Here are some numbered points:
[ -50  -44   83  -58   40   -5   53  -33  -63   47   44   18   71   94   94  -42  111  -46  -28
    8 -118  124 -121   20] 0
[   4    2    3   27  -46   17 -127   52   44  -46  -13   -7  -21 -110  -14  -30  -90  -34  -60
    7  107  -56   43   -8] 1
[ -10  -70   86   49   25   -8   69   36  -19   59  -14   69   66  108   70   -3  127   51   67
   -2 -127   71  -98   55] 2
[ -39   -6   76   -9   90  -65   30  -53  -47   59   22   52   62  117   74  -27  127    3    9
    3 -127  118  -74    0] 3
[  35  -72   58   14   -2   -7   97  -40  -65   -7   -4   21   83  115   30  -25  127   -2  -46
  -48 -127  117  -61    3] 4
[ -24   10   87    0    8  -10  105   29   -7   81  -47  -21   47  127   89  -13   76  -22   -1
  -59 -127   90  -10   44] 5
[  63  -54  -40   66  -25   54 -114   22   26  -39    3  -58  -17  -98  -47  -30  -78   66   16
   12   94  -29   40  -24] 6
[  -7  -24  111   25   93   48   30   -5  -45   19    6   36  114  125   61   12   71  -28  -49
  -65 -100   81  -36   41] 7
[ -25   62  -31    1  -20  -54 -107  -31   64   -4   63  -10   15  -68  -51  -21 -118  -63    4
   25    0  -12   32  -29] 8
[ 22 -15 -40 -12 -18  19 -48 -11  72 -72  51 -16 -20 -95 -14 -56 -74 -16 -18 -45  26 -98  74 -17] 9
[ 25  12 -68  32   1  37 -55   3  12   3 -63   2 -35 -48  -7  19 -56   3  11 -11  69 -76  29  27] 10
[-41  17 -77 -25  23 -12 -27  13  22 -42   3  -3 -47 -51 -39  -7 -19  34  51  28  86 -73  40 -22] 11
[-14  54 -69  11  -2  32 -79 -32  78   5  33  17   6 -42  40  -9 -97  30   2 -13  61 -76  42  -3] 12
New points follow, each followed by the number of its nearest point above by angle.
[ -8 -24 -82 -26 -39  59 -38 -33  62 -55  63 -66 -79   8 -50  12 -30  26 -27 -10  60 -88  53 -15] 9
[  31   15  -92    6  -49   28  -23   20   88  -38   31    2  -82 -103  -45   25  -83   23    3
   74   95  -64   19  -11] 11
[ -42   15  -93   -2   -1   33   -6  -24   -6  -33   31   -9  -46  -45  -78    2 -119   25  -49
   26  103   -2  -12    9] 11
[ 53  27  16 -15  -4  20 -10  53  60 -25  76 -29 -50 -81 -69 -57 -36   5 -24  -7  52 -64  37 -34] 9
[ 22  72 -11 -29 -91  23 -69  25  24 -41 -31   0 -57 -90 -28   6 -44  40  17  34 112 -62  24 -15] 1
[-34 -16 -59  -1  -2   4 -60  -6 -13 -54  27  11 -16 -35  -9 -86  -5 -10  22  41  98   3  86 -13] 11
[  2  62 -45  33 -10 -32   0 -31   6 -55  -7  17 -56 -58 -88   2 -36  25  21 120  55 -35  34 -37] 11
[  40    6    6    0  -31   54  -35   -6   10  -37  -30  -14  -56  -74  -39    5 -127   19   52
   39   63 -104   48   62] 10
[ 12  77 -19   2 -67  36 -97  36  64 -54  39  -3 -75 -48 -81 -63 -68  10  -2  18  37 -41  11 -50] 1
[-39  39  -5  21 -42   5 -26 -37  81 -40  -4  21 -77 -51 -14  83 -50  33   0 -28  52 -14  41 -68] 12
[ -16   65   14   24   27   35  -42  -18   19  -60   20   21  -21  -79  -58   36 -100  -26  -29
   36  105  -60   39  -16] 1
[ 53  30 -20 -26 -16  19 -49   0  18 -61  33  16 -29 -54 -57 -37 -55  29  14 -30  70 -51  59 -54] 9
[ 13  51 -82 -22 -41  10  16   4   8 -30  39 -11 -53 -29 -29 -22 -65  33  -6   1  53 -71  37 -19] 11
[ 21  44  15 -31  -9   2 -91  23  44 -59 -38 -11 -43 -80  10   2 -68   4  -1 -20  71 -76  81 -16] 1
[ 37  -3 -81  29 -43   3 -39  25  54 -50  41 -65 -22 -97 -21  41 -78  14  41  24  58 -67  14 -14] 6
[  0 -12 -82  34  -9  29 -71  -2  -1 -64   3 -51 -22 -43 -91  33 -70 -23  15  19  79 -32  -2 -57] 6
[ 55  80 -37 -79   7  11 -53 -39  72   0   9 -11  -5 -48   6   7 -90   8  12   2  77 -55  34   0] 12
[ 14  21  -6 -22 -19   5 -62  10 -13 -20  -6  -9   2 -52  18   8 -85  10   3  -3  70 -40  40 -42] 1
[  7  33 -28  -1   4  19 -14 -16   4 -29  21  10 -52 -84 -92  13  26  16  22  -2  62 -58  28 -17] 11
[ 13  19 -76   3 -14  50 -68  -5  54 -36  15 -78 -74 -77 -61   1 -69  17  11 -21  -2 -78  27  15] 9
[-71 -31 -52  -9 -33  16 -32 -15  41 -26  36 -57 -53  -4   1 -15 -55  65   0 -21  81 -81   5 -70] 11
